128 stands for zero in the data rows.
How far apart are the two rows of each pair, measured in a hidden way? 0 means very close, and 40 very far. Two or three weighted sums of its numbers give each row a place; it is the straight-line distance between the places.
[160 125 133  97 108 134 136 132  92 129]
[108 137  84 131 178 149 152 126 136 128] 18
[138 142 143 136  95 121 121  87 156 153]
[143 167 128 117 100 111 125 139 109 122] 20
[147 127 119 115  92 117  88 129 126 117]
[138 122 132 120  88 107  87 114 121 109] 5
[136 122 126 113  89 115  91 110 133  89]
[ 90 129  96 146 108 121 124 127 165 126] 7
[116 126  83 132 158 154 170 132 143 128]
[ 99 113  81 128 154 152 146 141 139 110] 6
[112 141 123 180 139 116 136 126 181 129]
[153 100 120 131 117  97 168 147  92 112] 33
[134 120 126 117  96 125  88 119 160  88]
[127 106 106 119 164 176 174 126 117 125] 25
[108 138 121 149  95 130  92 102 126 111]
[144 130  87 101 143 152 162 127 136 141] 31
[116 137 161 131 124 137 116 152 120 159]
[ 82 115 147 172 150 117 142 138 169 124] 8
[ 97  78 146 113 106 120 118 102 126  82]
[106 110  89 127 146 155 165 149 129 127] 19
[122 146 142  92 109 114 112 120 105 143]
[155 140 122 121  97 129  90 117 117 120] 11
[ 89 127 121 179 135 122 143 133 170 120]
[153 135 111 112 115 142 118 152 102 135] 12
[153 143 141 121 129 135 116 147  91 147]
[132 115 126 140 111 127 102 173 151 137] 6
[121 120 138 144  89  93 120 109 166  86]
[123 109  93 108 169 155 143 139 108 138] 18
[141 118 131 127  80 108 106 107 115  98]
[145  95 117 146 174 153 172 154 134 141] 27
[ 94 130 169 155 117 122 117 131 155 134]
[116 109 126 107 186  98  83 125 111 109] 21
[156 130 119 112 136 141 130 161 101 150]
[ 89 146 159 157 146 119 125 149 146 145] 18
[141 126 106 137 171 165 129 140  97 134]
[133 106 121 166 116  80  94 101 139  99] 14
[110 115 158 130 121 142 106 110  83 115]
[142 134 128 122  90 146  96 102 132  96] 21
[ 69 129 112 156 146 131 148  97 155  90]
[ 87 131 116 171 125 106 149 110 164 137] 10
[132 103 101 119 150 161 163 157 114 133]
[106 134 153 163 124 103 135 150 153 153] 22
[102 139 150 164 112 106 149 141 149 147]
[111 123  82 127 155 156 153 141 135 133] 25
[ 66 148 134 143 130 133 111 132 153 116]
[111 130  97 127 162 129 166 111  97 155] 21
[150 131 175 154 158 111 128 141 125 152]
[144 123 148 130 110 129 130 145  90 151] 19
[157 152 153 134  99 118 136 136 106 130]
[147 140 129 123 135 146 132 135 119 181] 7
[125 100  87 121 164 153 166 120 139 146]
[132  97 120 105 177 105 129 148 101 156] 10
[146 120 139 127  92 114 166 121 150 161]
[146 121  88 104 160 139 148 136 100 130] 23
[ 94 132 140 158 124  83 130 145 169 129]
[160 113 124 133 112 131 100 122 134  60] 17
[143 130 141 102 134 132 146 171 121 155]
[136 126 150 125 116 149 115 132  98 157] 22
[140 115 156 157 124 103 129 118  85 144]
[111 120  88 131 157 154 168 150 133 127] 35
[138 147 154 126 126  98 122  67 134 156]
[111 166 176 126 141 112 116 133 137 128] 11
[133 143 139 118 133 134 128 144  98 169]
[133 133 141 113  97 137 105 112 105 147] 13
[125  84 151 118 115 143 147  79 116 151]
[126 118  84 122 155 158 153 143 124 138] 28
[151  99 121  81 118 150 121 117 109 113]
[154 161 130 130 116 114 113 154 150 148] 10
[162 130 131 129 132 133 146 154  91 150]
[131 114  91 101 139 154 158 141 114 131] 19
[ 97 117  82 152 156 144 149 127 154 109]
[122 131 142  94 102 119 150 116 182 106] 26
[ 96 150 144 176 131 119 146 132 150 144]
[143 145 151 100 109 124 141 141 113 151] 7
[125 126 138 133  85 131 109  94 117  88]
[144 121 124 117  89 117  88 110 134  96] 9
[134 122 124 121  85 127  92 117 120 105]
[120 134 176 128 160 133 103 118 119  77] 22
[143 116 119 102 110 136 101 152 106 127]
[115 123  82 115 143 135 150 147 149 147] 17
[134 135 150 121 121 140 133 150  94 153]
[124 138 141 176  98 129 119 136 141 120] 10
[108 124  84 126 159 170 138 130 141 112]
[151 131 146 117 106  96  82 124 128 101] 18
[126 117 100 116 108 110  89 137 144  91]
[159 129 118 136  91 134 113 120 164  94] 11
[146 122 142 119 115 110 134 138 135 183]
[123 116  83 106 170 146 150 144 130 125] 27
[163 138 148 130  95 140 104 135 131 124]
[153 129 142  94 127 153 125 151 103 129] 12
[139 119 112 122  99 111  93  98 134  78]
[148 127 134 126  89 111  98 107 106 107] 14
[130 112 102 137 133 168 144 150 141 154]
[ 92 124 117 179 139 116 141 119 177 112] 9
[127 117  84 150 168 151 109 100 152 112]
[139 156 146 141 138 112 162 132  89 150] 31
[153 141 105  98 118 148 147 140 167 110]
[126 150 135 166 152 103 112 112 162 164] 27
[127 130 130 120 101 141 102 118  90 131]
[114 145 136 159 124 108 133 155 167 153] 23
[146 103 164 112 163 123 106  71 128 147]
[162 160 129 128 104 130 107 125 128  84] 21
[111 155 148 157 112 118 117 131 144 157]
[126 103 134  92 170 147 129 151 160  77] 33
[127 138 170 164 112 115 149 130 136 143]
[146 129 145 138  93 110  92 132 128  95] 21
[105 102  92 108 147 149 160 154 126 112]
[121  78 130 157  96 121 144 110 113 141] 35
[ 97 112  81 122 151 134 132 145 147 137]
[106 130 101 127 124 113 135  64 112  84] 14
[103 143 117 182 123 116 148 121 163 123]
[111 134 167 158 103  98 159 110 140 104] 12
[114 154 157  94 104 104 140 124 120 112]
[113 105 170 138 132 128 130 157 133 158] 20
[123 119  86 121 160 154 151 147 111 130]
[118 116 119 109  90 110 111  86 110 124] 23
[145 152 157  97 123 125 125 149 121 144]
[129 129 138 157 116 101  73 108 129 123] 26
[169 118 124 132  89 111  98 109 138 109]
[141 155 151 138 123 111  97 139 100 135] 10
[160 159 100 141 119 111 108 131 130  91]
[106 112  86 122 156 150 151 153 124 129] 15
[162 142 162 119 142 115 177  86 161 136]
[148 123 104 108 168 157 149 145 112 150] 29
[126 102 108 120 185 151 167 141 106 135]
[143 121 164 127  96 133 104 128 120 135] 27
[152 121 134 125 102 114 123 138  98 157]
[137 129 142 106  86 118 103 113 117 132] 16
[134 110 122  88 154 136 150 143  85 131]
[152 104 100  88 145 150 155 142 122 101] 13
[ 85 124 115 178 126 122 144 116 163 109]
[152 110 127 133  98 119  89  89 119 133] 17
[100 129 168 144 147 114 113 108 159 162]
[118 109  84 120 157 157 152 147 123 120] 37
[103 139 146 153 121  93 137 157 146 152]
[130 146 155 114 112 123 110 150 120 153] 8
[126 116 137 118 116 111  75 144 115 135]
[ 97 139 104 131 157 167 155 114 100 116] 13
[119 103 147 176 140  99 110  81 164 121]
[158 144 157 124 114 125 123 142 109 151] 12
[165 132 136 111 107 147 131 139 109 146]
[149 116  99 105 172 143 168 140 129 148] 20
[131 118 127 122  81 123  95 111 139  97]
[128 125 152 130 126 118 112 165  98 145] 22
[140 112 113  94 165 171 163 121 134 143]
[135 141 170 125 101 120 134 131 114 144] 24
[133 125 149 127 102  95 100  93 130  74]
[130 150 157 119 120 105 133 141  95 148] 18
[151 122 144 123 117 127 101 119  90 152]
[160 162 112 108 148 148 129 153 148 136] 35
[102 153 146 172 117 114 135 137 156 132]
[116 109 103 104 189 132 157 125 106 143] 20
[ 88 134 115 178 127 118 138 124 165 110]
[ 80 130 126 174 128 120 132 110 168 109] 6
[126 128 138 120 133 167 111 121 103 161]
[150 153 139 103 114 133 124 151 102 127] 13
[144 137 152 105 121 150 145 145 103 146]
[164 124 135 106 136 135 138 161 103 149] 7
[139 114  92 105 160 152 145 147 110 138]
[112 150 151 175 130 118 140 138 149 150] 26
[ 88 145 116 177 131 124 144 126 157 125]
[ 93 137 127 165 112 130 149  99 171  97] 8
[146 100 160 124 113 102 140  66 128  86]
[128 113  84 116 165 156 165 119 119 128] 24
[155 152 140 117 114 114  90 118 101 113]
[125 136 114 124  93 112 106 100 134  73] 11
[ 95 107  85 108 157 151 143 134 140 127]
[126 113  97 116 171 155 143 114  90 132] 14
[124 110 148  96 155 127 149 130  81  85]
[138 117 138 107  84 134  99 106 127 118] 24
[128 140  90 114 150 152 156 145 114 140]
[ 80 132 117 173 127 112 140 120 165 115] 15
[156 129 143 138  88 120 109 140 115 125]
[ 90 131 140 165 116 118 124 145 143 149] 6
[105 161 122  97 120  91 109 104 115 106]
[122 126 141 107 123 105 135 139 111 177] 23
[102 122  96 134 161 144 158 163 140 137]
[108 110 104 106 130 158 100 125 105 125] 22
[178 141 125 110 141 110  89 104 166 114]
[142 130 111 150 136 127 173 155 129 161] 39
[157 111 167 123 127  89 146 148 126 152]
[148 133 143 100  89 139 115 121 116 122] 22
[146 129 150 136 123 127 143 106  81 154]
[ 91 144 129 165 105 110 123 140 134 131] 12
[133  99 134 105 100  89  88 113 128 119]
[165 179 143 124 149 124 112 110 121  88] 17
[ 81 127 100 124 123 158 145 138 150 105]
[153 141 142 108 128 151 135 153 108 151] 17
[169 136 155 121 111 136 152 155 119 128]
[ 80 130 120 163 114 111 134 138 162 129] 13
[153 109 101 135 117  83 133  76 121  88]
[ 95 157 120 167 137  99 154 122 138 150] 15
[ 93 141 147 174 132 116 141 141 160 138]
[155 146 165 144 132  96 125 129 136 162] 6
[ 84 133 136 178 140 112 151 105 143  84]
[101 107 171 103 105 110 119 113 134 131] 11
[ 88 130 124 179 131 125 136 124 171 118]
[136 116 128 119  88 115  86 102 136 103] 15
[121 123 119 121 132 148 123 155  98 159]
[154 132 127 119 122 149 152 147  86 131] 6
[ 69 119 122 144 132 113 153 109 180 123]
[119 130  81 129 169 142 174 128 141 120] 18
[130 146 140 112 128 154 129 162 110 148]
[144 150 158 116 119 135 130 135  94 142] 8
[155  97 150 103 105 114 109 120 115 148]
[122 147 168 144 123 104 119 140 140 157] 11
[152 155 164 135 130 143 143 141 101 133]
[147 119 115 126 104 111  89  88 157  91] 30
[137 125 114  89 107 154 113 105 117 129]
[131 133 123 160 129 102 156 154 173 150] 22
[113 128 134 107 116 145  82 117 157  87]
[114 114  90 108 155 158 149 148 119 130] 28
[ 91 136 112 171 135 132 135 121 177 122]
[122 146 137 131  91 130 129  99 107  81] 12
[ 94 105 145 158 124 119 131 113 191 126]
[109 152 138 178 124 109 148 132 161 135] 10
[145 160 140  98 137 123 127 148 107 150]
[139 129 145 110  98 121  92 117 115 142] 18
[118 114  92 108 164 145 138 146 102 136]
[174 145 152 124 127 128  97 132 144 147] 28
[ 88 140 137 159 120 101 141 124 176 138]
[110 124 100 134 145 150 146 167 161 138] 17
[143 122 145 110 112 127 105 125  86 138]
[144 125 167 129 134 119  88 105 113 150] 15
[127 108  78 108 131 141 122 107 129  88]
[177 121 130 103 109 110  98 124 126  96] 14
[137 129 118 118 160 161 139 130  76 111]
[161 134 107 116 137 130 149 128  92 156] 2
[135 145 132 110  95 127  90 107 121 127]
[138 119  75 125 143 100 161 141 139 100] 32
[170 120 134 103 177 148 104 151 144 124]
[140 116 105 113 166 157 169 149 110 136] 22
[119 157 137 190 135 124 145 119 134 127]
[118 110 155 105 139 151 118 144  86 115] 6
[ 95 127 127 185 139 110 147 120 170 117]
[ 85 127 107 165 144  93 137 118 173 108] 11
[132 145 129 160 122  90 157 124 183 137]
[139 154 163 121 118 124 119 128 126 163] 13
[141 126 101 128  84 101 121 121 154 118]
[116 102  79 140 144 140 144 155 133 113] 16
[145 140 138 111 127 130 117 147  94 156]
[136 118 120 127  90 117  98  93 126  82] 17
